Each path is a new rotation, seen through one point. The rows after it are directions, each followed by how far the rotation turns it, in degrees a step (0 if it stays put).
Each turn is a multiple of 5 degrees from 10 to 175, or 0.
Each row of a path follows its step; steps can be skipped.
path 1
step 0: [ -3.9 -12.3   0.2 -13.2 -10.7  -9.8 -14.0 -18.1  23.1  -8.0  21.1  -7.2
  16.3  -3.8 -24.6   5.2   1.3 -18.2   3.8 -26.8  11.8   1.0  18.8 -18.0
  16.5 -27.6  -5.4  -8.6   0.9   7.3  -6.8 -21.3  14.7 -29.0 -17.7  22.7
   5.7   3.4  12.3  -9.8  15.6  15.7  -2.3  15.8  10.8 -27.8  -2.7  21.7
   7.0 -16.6]
step 1: [ 23.1  27.3  12.8 -18.4   8.5  32.0  33.4  12.7   3.8   4.5  -6.5 -27.5
  12.6   2.0 -23.6   3.4 -10.2 -23.3  12.1  24.0   2.4  26.2  -3.1  -7.4
  16.8  15.6  -0.5  22.5   6.1   3.2   9.7 -18.7   5.8   4.0 -10.3   5.1
  13.1   6.3  11.0  -2.0   0.3 -15.9 -13.5   9.0  24.1  -4.3   2.5   6.8
   3.9  -5.4]
step 2: [ 11.0  -4.6  11.7 -40.1 -14.0 -28.8  -0.2  10.0  -5.4  -2.6  -5.9   3.0
   9.7  -4.8  -8.2   5.1 -11.5  -7.9 -12.3  10.4   0.0 -19.7  33.7  28.0
  -1.9   7.1  14.2  -4.8  -9.0   9.6  13.6 -21.2   3.3  -7.5 -18.0 -25.7
  14.6 -24.1  13.1  -6.6   9.3 -11.2  14.5  32.2  -7.0   3.7 -13.3  -1.8
 -11.2   8.2]
step 3: [ 16.2  -0.3 -21.3 -18.3  -5.1  11.4   3.1   0.4  29.5 -24.7   8.8   2.8
  14.2  -3.9   6.1   8.0 -21.4  -5.4  12.3   0.3   7.1 -21.0 -21.4  12.1
 -15.2 -19.3  11.2  -1.3  -3.1   6.8  23.7 -24.3  -0.9  -5.9  -0.9  -5.0
   6.1  16.6  -3.8   3.2   0.1  29.4 -43.0  -3.2  20.4  12.6 -17.7  -1.2
  -4.5  14.4]
step 6: [ 13.7 -10.3  22.3 -11.4  -2.8  10.4   0.8   8.9  38.4  -4.4   6.7  15.1
  -0.3  -5.3  -3.2   8.6  15.5 -16.5  -6.7 -17.9 -32.4  19.6  12.7 -16.2
 -17.3  10.9 -16.3  19.4  -0.2  -2.3  23.5 -18.3  16.4   0.6 -15.4 -14.2
  10.9   9.0   8.5  -7.9  -3.3   0.9  -6.8   2.5  29.1  -5.1   7.7 -22.6
 -18.2 -24.2]
step 7: [ 22.2   9.9  -4.9 -20.8 -18.8  -7.5  15.7   2.7  -2.8  -3.7   5.1   1.5
   4.4  -8.3  -0.1  -8.1 -28.5 -27.1  24.0  -5.4 -15.5 -21.3 -13.0  22.9
 -18.3   1.4   9.3  -7.4  11.6 -12.6 -14.2  22.4  25.1   2.4  -1.5 -22.0
  15.1 -12.7  13.7 -10.1  -1.0 -32.3  -1.3   3.9  17.0 -19.6   5.8  20.4
   3.7 -13.5]
step 8: [ 13.0   4.3   4.1  -0.4  -9.3   3.3  -3.8  -6.7   5.2 -15.5  -4.9   1.0
  11.7 -14.4  19.1  26.9 -22.0 -22.9 -12.9   5.8  -1.1  -4.5  37.2  -9.6
  -2.0 -22.8  38.5  -7.7  17.2  -6.0  36.6 -12.1  20.2   6.8   7.9 -11.6
 -31.9  14.4  14.9  -5.9   6.2   2.0   1.0 -11.9   0.8   8.1   3.2   1.5
   5.0  12.6]
step 9: [ -7.0  44.1  -8.5  16.8 -16.3   2.4  22.5  -1.0   6.4  12.3   6.9  32.0
   6.6   2.3 -15.9   1.6  16.6 -16.9   4.2   7.1   4.2  -9.0 -10.1  10.1
 -17.4   7.9  -6.8  -0.5  -7.8 -24.3  17.8 -13.6   7.8 -14.6 -14.1 -29.9
 -11.9  12.1 -11.2  -4.8  36.1  20.0  -8.6   6.3   4.0 -10.9   5.5   8.0
  -4.9   1.3]
step 10: [  7.6  10.9  -1.1  -4.2   7.2 -28.6 -17.6 -13.8  -3.1   7.9 -31.9  -3.5
  14.3 -12.3 -19.0  -6.0 -19.9 -16.3   6.0  -1.6 -51.5  -6.0  11.6  -3.7
   8.4   0.1   4.9  16.5 -19.1 -27.2   8.3   4.4  -1.1   9.6   4.0  -5.4
   4.0   9.2 -19.2 -13.3  -4.4   8.1 -13.3  -6.9  -0.6 -21.6 -20.6 -10.4
  21.1   3.0]
step 11: [ -8.9 -13.6  20.7  -9.6  -3.5   3.5 -20.1 -10.3   4.1  11.1   3.6  -8.1
  32.8 -20.1   0.4  11.1   8.6  -5.0  11.8 -13.0   2.7   7.7   5.0 -30.8
 -24.3 -25.5 -12.5  -0.1  15.6 -31.4  -1.8   0.6   6.4  11.1 -27.3 -21.9
   5.2  -8.9  -1.2   0.9   5.5   7.3 -10.5  12.4  23.5  -5.7  17.0  10.3
 -14.2  30.7]
Speeds:
[-5.1 -6.1  3.9  2.7 -6.1 -3.0 -1.9  3.6  2.3  0.4  5.5 -1.2 -2.2 -7.5
  4.3 -7.3  0.9 -4.1 -4.7  1.4  5.1 -1.3  3.4 -0.8 -7.3 -6.7  1.3 -0.8
  4.1  1.1  7.4 -8.1 -4.2 -3.9  2.7  7.0  1.7 -3.2 -7.9 -2.7  3.3  1.3
 -0.4  2.4  2.0  0.1  8.0 -4.5  1.6  4.8] => 125
[ -5.1  -1.1  -6.9  -3.3   2.1   3.3  -5.4   2.7  -6.4   3.4  -0.3  -4.9
  -3.9 -11.5  -8.1   9.2  -1.0   3.5  -0.3  -2.9  -1.8   3.3   5.8   4.1
  -3.1  -2.8   7.3  -1.4   0.9   4.7  -2.4   4.3   0.9  -1.1   5.8  -2.6
   0.4  -3.7   1.7  -1.7   2.6   9.2   4.0  -0.2   6.3   0.3  -1.0  -1.7
  -3.3   0.2] => 130
[ -9.0  -0.5  -2.2  -2.5  -5.8  -0.3   5.7  -5.3  -1.1  -1.1   6.6   1.1
   5.0   1.3  -8.4 -10.6  -1.5   3.7   1.6   1.2  -0.6  -2.6  -5.6  -1.3
   2.1  -3.8   2.8  -4.3   0.3   1.4  -7.4   4.0   0.4  -9.0   3.8  -6.3
  -2.9  -4.4   4.2  -3.8   3.8  -3.8  -9.2   0.8   0.0   1.8  -0.1  -3.0
   0.7   0.0] => 160
[ -1.4   2.0   1.9  -0.6  -5.3  -7.1   0.4   0.1   2.6  10.5   4.9   5.8
  -2.9  -0.6   2.4   7.8   4.7   2.9   0.1  -1.4   3.1   2.8  -6.1  -1.7
   1.5  -3.5   0.1 -10.4   1.5  -0.4  -1.5  -1.8   0.7   4.8  -7.1  -2.6
   0.6  -5.1   4.0  -6.3  -1.8   0.9   4.1  10.2  -5.1  -7.0  -1.2  -0.9
  -4.2  -0.2] => 160
[  4.5  -0.2   3.2  -4.1  -5.4  -1.9   3.9   0.0 -14.7   3.6  -4.3  -4.3
  -0.9  -1.7  -0.2   0.9  -1.4   2.4  -4.6   0.2  -0.1  -4.3  -2.3  -9.6
   3.3   2.8   7.7   2.8   1.1  -2.4   0.0   3.2   4.4   7.3   4.3   0.7
   5.9  -0.5  -2.1   1.3  -3.9  -2.7  -3.9   6.2  -1.0   0.4   7.6   0.0
   7.5   2.4] => 120
[ -1.7   1.3  -2.7   3.1   2.4   6.2   8.2  -0.2  -0.5   6.0  -5.3   1.5
   0.9 -11.3   2.5  -2.0   6.4  -7.4   3.7   0.8   7.7  -1.5  -7.8  -0.3
  -0.4   3.5  -2.5   6.2  -0.3  -4.0  -1.0  -1.2  -0.1  -4.7  -0.5  -4.1
   1.4   2.6   2.0  -1.9  -4.5   1.2   4.5   4.2   2.7   7.4   0.7  -6.9
  -0.5  -8.4] => 135
[  6.7  -0.8  -0.3  -3.1   5.7  -0.8  -1.6  -4.5   2.2  -3.2   2.0   2.1
  -5.3   1.1  -2.6  -5.9   1.8   1.1   0.9   1.8  -1.0  -2.7  -3.2   4.1
  -1.2   2.7   7.1 -10.9   1.2   4.5   8.0  -7.1   6.4   2.7   2.2  -3.5
   2.1   2.4   2.9   8.6  -0.9  -3.1   0.7   4.3  10.7  -1.6   0.8  -6.1
  -0.2  -6.2] => 20
